Rotation paths and how fast each direction turns (degrees each step):
Each turn is a multiple of 5 degrees from 10 to 175, or 0.
Each row of a path follows its step; steps can be skipped.
Rotation 1:
step 0: [-0.38  2.88  0.47 -1.48  2.73 -0.87 -1.10 -2.06 -0.80  1.66 -3.00 -2.66
 -1.56 -0.29  4.50  1.24  4.21 -0.74 -0.95  2.79  0.15  0.33  1.20  0.43
  4.78  3.31  3.69 -0.84  1.26  3.13 -4.31 -0.19  3.65 -0.90  1.79 -1.47]
step 1: [-1.53  2.35  1.53 -3.27 -1.52 -2.95 -0.40 -5.82 -0.81 -2.30  0.09 -0.58
 -2.47 -0.34  1.14 -2.09  0.92 -0.95 -0.01  0.51  0.55  0.10  0.01  4.91
  5.85 -2.81  3.45  2.72  0.42  0.82 -1.95 -0.06  0.74  0.71 -3.87  0.13]
step 2: [ 3.65  2.84 -1.31 -0.88 -0.43 -1.19 -1.64 -4.33  3.63  0.99  2.41 -4.55
 -1.55 -0.55 -1.06  0.43  0.05 -0.26  2.68  2.08 -3.19  0.40 -2.18  4.30
  1.59 -0.49 -0.42 -0.99  0.33 -3.83 -0.20  2.92  2.11  1.52 -3.39  3.54]
step 3: [ 3.25  1.33 -3.00  1.95  2.75  0.58 -3.03 -6.38 -3.34 -0.33  2.09 -1.67
  1.78  0.39 -1.04  0.17  3.26 -2.18  2.39  2.63 -3.59 -1.41  3.48 -0.48
  1.01  2.25 -3.20 -1.08 -0.48 -0.45 -0.10  2.77 -0.18 -1.07 -1.93 -1.65]
step 4: [ 2.85 -0.81  2.97 -1.40 -3.53 -0.62 -4.92 -2.99 -5.37 -0.90 -1.94 -0.39
  1.26  0.95  0.14  0.67 -0.81 -2.04  3.29  2.63 -0.93  4.76  3.02  2.64
  0.13  1.79 -0.35 -0.56 -0.87  2.08  1.75  0.97 -3.54 -1.24 -0.12 -0.32]
step 5: [ 0.73  0.15 -0.18  1.87 -4.55  1.59 -0.40  1.29 -1.84 -2.52 -0.82  3.19
 -3.50  3.22  0.81 -1.82 -2.14 -0.65  2.45  5.54 -3.15  3.93  0.34  0.43
  0.96  2.23  0.60 -3.67  0.53  0.73 -0.31  0.96  2.08 -0.23 -1.98  4.30]
step 6: [ 2.52  0.85 -2.96 -1.80 -0.70  2.09 -2.22  3.85 -0.54 -0.33 -1.16 -0.58
 -2.85  2.06  0.53 -0.53  3.17  0.14 -1.50  5.59 -5.78 -1.27  2.66 -2.63
  2.56 -0.99 -0.24  1.80  3.10  3.38 -0.82 -0.40 -0.42  1.89 -0.15  2.13]
step 7: [ 2.24 -2.17  0.44 -3.17 -1.50 -0.96  0.08  1.44  1.18  1.17  2.58  2.08
 -2.78  2.02 -2.29 -0.26  0.98  1.49  0.39  2.96  0.69  1.77  4.57  1.05
  6.21 -2.86 -1.36  1.84  2.74  1.54  0.19  2.48 -2.48  2.37 -0.40 -4.41]
step 8: [ 2.21 -0.50 -0.72 -2.70  0.85  1.94  1.08  2.07 -0.80  2.52  3.17 -2.21
 -3.54 -1.57 -2.22  2.69 -1.84  2.00  2.75  1.31  1.30  3.87  4.54  2.88
  1.53 -0.55  2.01 -3.53  3.38 -1.76 -2.03  1.29  4.23 -0.42  1.05 -0.82]
step 9: [-0.65  1.46 -3.60 -3.06  1.69  3.34 -0.13  0.03 -4.14 -3.98  3.39  1.27
 -0.92 -3.64 -1.82  2.43  3.36 -1.35 -0.34 -0.39 -0.80  0.00  4.12  0.77
  0.15  0.58  4.18 -3.02 -0.08 -0.31 -3.63 -0.54  0.31  2.59 -2.59 -0.32]
[ 0.29  0.65 -0.48 -1.87  1.78  1.54 -0.32 -1.49  0.40  0.25 -0.71  1.04
 -1.89 -0.14 -0.42  0.73 -1.27  0.38  0.36 -0.72 -0.04 -0.67 -0.65  0.28
  0.11 -0.51 -0.45 -0.46 -0.58  0.59  1.01  0.16  0.07 -0.04 -0.09 -0.53]
55
[ 1.47  0.33  1.10  0.39 -1.60 -0.31  0.88  0.51  0.22  0.68 -0.29 -0.25
 -0.73 -0.86 -0.06 -0.56 -0.94  0.04 -0.02 -1.01  0.42  1.08 -1.05  0.60
  0.87 -0.11  0.05 -0.51 -0.52 -0.03  0.45  0.15 -2.15  0.74 -1.47 -1.08]
125
[-0.17 -0.81  1.04 -1.50  0.21 -0.59 -0.53 -0.22  1.38 -1.25  0.52  1.06
  0.81  0.64  0.05 -0.13 -0.96  1.41 -0.54  1.08  0.68  1.22 -0.54  1.48
 -0.17  0.71 -0.55  0.33 -0.05 -1.46 -0.13  0.53 -0.71  0.32  0.70  0.55]
125
[ 0.17 -0.24  0.16  0.20  0.88 -1.16 -0.67  0.17  0.87  0.17 -0.27 -0.96
 -1.22  0.28 -1.86 -1.12  0.63  1.00 -0.46 -1.13 -0.08  0.07  0.52  0.85
  1.06 -0.79 -0.44  0.86  1.13 -0.95 -0.54 -1.08  1.46  0.45 -0.69 -0.67]
60
[-0.10 -0.52 -0.64  1.84  0.80  0.75  1.22 -1.03 -1.09 -1.21  1.07  0.62
 -0.33 -0.09  1.41 -0.69 -1.03  0.92 -1.19 -0.03  0.03  0.67  0.53  0.29
  0.42 -1.29 -0.78  0.85  0.46  0.07 -0.12  0.26 -0.11 -1.08 -0.94 -0.13]
175
[-0.19 -0.15  0.20  0.11  1.29  0.56 -0.88  0.52 -0.40 -0.66  1.22 -0.10
  0.75  0.47 -0.28 -0.18  0.46 -0.69  0.29 -2.07 -1.02  2.61 -0.23  0.50
 -0.78  0.96 -0.13 -1.08 -0.30  1.09 -0.01 -0.17  0.25 -0.20  0.13 -0.90]
70
[-0.51  0.29  1.03 -0.84  0.41 -0.29  0.23  1.69  0.55  0.17  0.54 -0.45
 -0.08  1.12 -0.16  0.33 -0.51  1.19 -1.21  0.91  0.96 -0.20  0.27 -1.00
  0.08 -0.23  0.21 -0.88  0.80  2.54 -0.10  0.73  0.36 -0.47 -1.34 -0.31]
45
Rotation 2:
step 0: [ 1.30 -0.32 -3.23  1.87  1.32 -1.84 -0.37 -0.54  1.76  3.32 -3.58 -1.08
  0.70 -1.00  3.33 -2.55  2.17 -1.35  2.58 -0.07 -0.50 -3.78  2.60  1.19
 -3.53 -2.16  1.99  2.44  3.20 -3.17 -2.70 -2.91 -0.90  1.14  3.18 -1.38]
step 1: [ 0.20  0.04  1.57 -3.79 -1.84 -0.04 -2.14 -4.36 -3.85  1.91 -2.54 -0.36
  1.49  3.51  4.34  1.35 -0.18 -1.35 -1.26 -1.33  5.72 -1.05  4.57  0.73
  2.36 -0.74 -0.45  0.98  1.54 -1.82 -0.64  0.81  1.01 -0.05  1.06  2.08]
step 2: [-2.64  3.92 -2.62  0.19 -0.14  3.11  0.56  1.20  2.31  0.14 -0.60 -0.94
  0.26  3.73  3.06  0.37  2.63  3.73  2.25  0.18  2.59 -1.44 -0.88  0.77
  0.89 -2.32  2.29  0.84  1.45 -0.36  0.67 -2.60 -5.11  0.03 -1.11  5.08]
step 3: [ 3.27  2.82 -2.85  0.15 -1.69  1.44 -2.37  1.33 -3.78  3.95 -1.53  0.14
 -1.12  2.03 -0.89 -2.04  0.95  4.41  2.58  1.65  0.52  1.24  2.65  0.53
  2.21  1.78  1.53 -0.75  1.89 -2.06  0.29  2.72 -1.33 -3.45  4.11 -1.90]
step 4: [-3.08 -0.15 -2.81 -1.96 -2.22 -1.12  0.92 -2.60  0.58  3.20  1.77  3.25
 -0.03  2.90 -2.06  1.14  0.79  0.24  0.73  1.01  4.31  2.11  0.17  2.73
 -0.05  1.01 -6.31 -1.71  0.21  1.63  1.43 -1.42 -4.54 -0.43  1.95  0.16]
step 5: [ 1.97 -2.80 -3.72  3.53 -1.06  1.22  2.94  2.73  0.63  3.05  3.55 -2.30
 -0.13 -2.03  1.37 -2.97  0.58  0.32 -1.97  0.52  1.49 -2.70  0.16 -0.13
 -0.55 -0.50 -1.25  0.61  0.87 -4.60  4.06 -2.05 -3.62 -1.89  3.05  0.32]
step 6: [ 2.41  1.82  3.01  0.57  0.54  0.63  2.43  0.67 -2.87  2.40 -2.27 -0.45
  0.72  1.78 -0.86  0.78 -1.75 -1.40 -4.89  1.56  4.74  0.94 -0.44 -2.63
  2.52 -0.82 -3.76 -3.00  0.06 -0.89  1.64  4.36 -1.54  1.89  3.44  0.29]
step 7: [-1.35  0.36 -2.05  1.88  4.33  3.18  3.30  1.39  2.00  0.85 -0.46  1.66
  1.56  0.95 -0.36 -3.58  0.03 -0.23 -3.20  1.54  0.48  0.48  0.34 -0.99
 -1.94  1.80 -0.04 -3.08  3.36  3.38  1.57 -0.74 -5.21  1.01 -4.06  2.42]
step 8: [ 4.86  1.53 -3.28  1.90 -0.53  1.05  2.42 -1.26 -3.63 -0.54 -0.77 -1.91
 -0.24 -2.01 -2.78 -6.14 -2.73 -1.62  0.19  0.55  2.45  2.86 -0.48  0.53
  0.03  0.93  1.84 -4.26  2.23 -1.25  0.07 -0.49  3.23 -1.22 -0.07 -1.01]
step 9: [ 0.21  1.55 -2.31 -2.05 -3.15  0.24  1.03 -2.41  4.16 -1.65  2.33  1.44
  1.32  1.56 -3.15  2.40 -3.17 -6.88 -2.09  1.21  3.95  3.13 -1.08 -0.57
 -0.39  0.91  1.30 -1.23 -0.33  1.32  0.27  1.89 -2.36 -0.21 -1.79  0.46]
[-0.03  0.11  0.42  0.41  1.92 -0.02  0.05  0.11 -0.90  0.75 -1.25 -1.77
  1.53 -0.63 -0.39  0.64  0.75 -1.36 -0.34 -0.16  0.40 -1.16  0.30 -0.11
  1.77  0.10 -0.23  0.18  0.41  0.60 -0.18 -1.31 -0.37  0.03 -0.91 -0.44]
60
[ 1.91 -0.92 -0.01  0.61 -0.75  2.10 -0.11  0.43 -1.24 -0.11 -0.44 -0.03
 -0.64 -0.85 -1.01 -0.99  0.36  0.14 -0.03  0.09 -1.12  0.23  1.64 -0.33
  0.27 -1.36 -0.13  0.96  0.29 -0.65 -0.83 -0.52  0.51 -0.53  0.47 -0.09]
145
[-0.23 -0.37  0.40 -0.37  0.65  1.09  0.97 -1.73  0.18 -0.68  0.66 -0.27
  0.61  0.76 -0.75 -1.28  0.95  1.30 -0.43 -1.04 -0.49 -1.08 -1.06  0.20
 -1.06  0.16 -0.27  0.45 -0.97  0.14  0.32 -1.41 -0.70 -1.09 -0.61  1.06]
135
[ 0.91 -0.57 -1.27 -0.37  0.48 -1.08  1.17 -0.26 -0.55 -2.00  0.27 -0.25
  1.23  0.00  0.44  0.91 -0.55 -0.25 -0.80  0.09 -2.16  0.22 -0.07  1.27
  0.22 -0.79  0.47 -0.17 -0.77  0.55 -1.07  1.00  0.04  0.24 -0.43 -0.14]
20
[ 0.81  0.00 -0.16 -0.07 -0.79  0.41 -0.72  1.49  1.24 -0.13  0.63 -1.55
  0.05  0.46 -0.23  1.44 -0.17  0.10 -0.96 -0.42  1.08 -0.26 -0.95 -0.72
  0.51 -1.10  0.35 -0.91 -1.17 -1.21 -0.77 -0.03  0.45 -1.29 -0.55  1.25]
100
[-0.49 -0.10 -2.04 -0.56  0.13 -0.75 -1.03 -0.01  0.11  0.16 -0.48  0.13
 -0.76 -0.84 -1.25 -0.88  0.48  0.40 -0.22 -0.14  0.14  0.33 -1.28 -0.11
  0.11  0.12 -0.23 -0.65  1.06  1.80 -1.66 -0.18  0.37 -1.87  0.31 -0.64]
80
Rotation 3:
step 0: [-2.24 -1.33 -4.35  1.73 -3.85 -0.47  3.13 -0.67 -3.00 -2.73 -4.89 -2.40
  1.28  2.12 -1.73  1.77 -0.43  0.38  1.76  1.95 -1.12 -1.21 -3.15 -0.79
 -5.60  1.26 -3.78  2.45 -0.70  3.30 -2.97  2.42  1.11  2.00  3.45 -0.94]
step 1: [-0.30 -0.73  1.99  5.51 -4.27  0.16  0.58 -1.97  2.14  2.80 -5.17 -0.08
 -0.89  4.07 -0.23  4.36 -3.38 -0.38  1.47  1.73  3.32 -1.22 -2.43  2.40
 -6.09 -2.57 -0.68 -0.79  1.43  0.63 -0.26 -0.65  0.60  1.18 -1.56  0.97]
step 2: [ 3.03 -2.31  6.49  4.40  2.34 -1.66  6.28 -0.93  0.61  2.55 -3.46 -2.91
 -0.44 -0.86  2.22  0.71 -0.23  0.22  0.74  2.19 -0.55  0.20  1.30  1.14
 -3.69 -1.05  0.91  0.32 -0.10  3.59 -0.51 -1.36 -0.73 -0.03 -2.19 -5.26]
step 3: [-0.37 -1.36 -0.73  2.09  4.39 -2.60  6.06 -3.61 -1.47  2.98  1.34  0.73
 -2.26  3.56 -2.74  1.13  3.16  3.90 -0.46  1.17 -0.78  3.08 -1.76 -1.31
 -1.37 -3.98 -0.23  0.59 -2.43  4.22  1.49 -0.74  0.60  1.93  2.70 -3.19]
step 4: [ 2.25  0.61 -1.32  1.85  0.19 -2.63  2.45 -2.00 -1.76  1.98 -2.18  2.64
  1.10  2.00 -4.79  2.97  1.84  5.79  1.03  3.19 -1.87 -4.36 -3.90  0.42
 -2.17  3.93 -1.91 -0.95 -1.62 -0.65 -0.51 -3.89 -0.08 -0.22  4.26 -0.41]
step 5: [ 4.36 -1.24  2.48  3.94 -0.21  0.86  3.66  0.97  0.46  3.70 -0.23  0.68
 -4.00  1.07 -4.54  0.75 -2.14 -1.42  4.88  0.43  0.75 -2.17 -5.86 -0.63
 -0.98  2.06 -1.06  1.74  0.52 -3.40 -4.12 -1.42  0.85  1.95 -0.50  1.89]
step 6: [ 4.64 -4.17  2.75  2.33 -1.33  0.80  3.60  1.01 -1.82  1.87 -0.18 -3.86
  0.81  2.15 -1.69 -2.16 -2.42  1.32 -0.91  2.81  0.72  1.69 -1.69 -1.62
 -1.02  1.82 -4.52  2.53 -2.88 -0.82 -0.82  4.56 -1.09  5.02 -2.04 -3.26]
step 7: [-3.77 -2.81 -1.32  1.23 -1.61 -3.53  4.84  0.31 -0.99  3.66 -4.08 -1.27
 -1.00  4.73 -0.96  0.34 -3.34  0.59 -5.06  2.18 -0.40  2.00  1.01 -3.54
 -2.07 -1.44 -3.69  0.40 -1.71 -1.98 -1.53  0.38  2.15  1.75  3.03 -1.01]
step 8: [-0.20 -1.23  0.51  3.91 -4.11 -2.21  3.73  1.37  1.37  1.38  0.36  1.33
 -2.90 -0.55 -2.61  3.13 -0.04  1.52 -4.27  2.71 -1.29 -3.43 -0.02  0.72
 -7.37 -1.43 -1.34 -2.92  3.32 -2.77 -0.10 -0.97 -1.04 -1.36  1.45 -3.50]
step 9: [ 3.62  2.70  3.07  2.71  1.34 -0.55  4.05 -0.10  0.32  4.96  3.27  1.53
 -1.37 -0.09 -0.33  4.53  1.86 -1.80  1.25  0.42 -3.92 -0.44  0.93 -0.19
 -4.62 -3.19 -2.65  0.36 -2.15 -2.34 -1.61 -1.69  1.33  1.75 -4.50 -2.62]
[ 1.65  0.26  0.58  0.94 -1.15 -0.43 -1.49  0.64  0.35  0.97 -0.08  1.75
 -0.14  0.70  1.15  0.31  0.64 -0.49  0.78 -1.32 -0.47  0.07 -0.48 -0.10
 -0.68  0.69 -1.17  1.12  0.71  0.80 -0.27  0.71  0.21 -1.00 -0.37  0.34]
90
[ 0.66  2.20 -0.34  0.20  1.21 -0.54  0.81 -0.18 -0.70 -0.18  0.59  1.23
  0.75 -0.84 -1.32 -1.48  1.66  0.19 -0.30 -0.21  0.29  0.20 -1.46  0.87
  0.26  0.17 -0.35  0.21 -0.49 -0.23 -0.47 -0.98 -0.06 -0.33 -0.60  0.82]
60
[ 1.50 -0.41  0.38 -0.25 -0.54  0.15 -0.02  0.22 -0.29 -1.43 -0.12 -0.67
  1.22 -1.15  0.24 -0.64  0.30  1.70 -0.64  0.80 -0.06 -1.15  0.34  0.72
 -0.89  1.69 -0.62 -0.58  0.27  0.39  0.67  0.79 -1.12 -0.93  0.16 -1.27]
170
[-0.14 -0.93  0.86  1.01  0.31  0.74  0.29  0.65 -0.11  0.34 -0.73  0.17
 -0.10 -1.10 -1.92  0.18  0.98 -1.75 -0.39 -0.23  0.08 -0.72  0.36 -1.21
  0.80 -0.01  0.83  0.18  1.74  0.33 -0.41 -0.15 -1.66 -0.85 -0.29 -0.54]
115
[-0.15  0.11  0.76  0.01 -0.32  2.13 -0.93 -0.08  0.78 -0.27 -1.25 -1.48
  0.24  0.49 -0.56 -1.14 -0.17  0.44 -0.37  0.28  0.57  0.13 -0.52 -0.21
  0.01  0.10 -1.40 -0.36  0.19  1.09 -1.84 -0.11  0.60  0.64 -1.21  1.33]
70
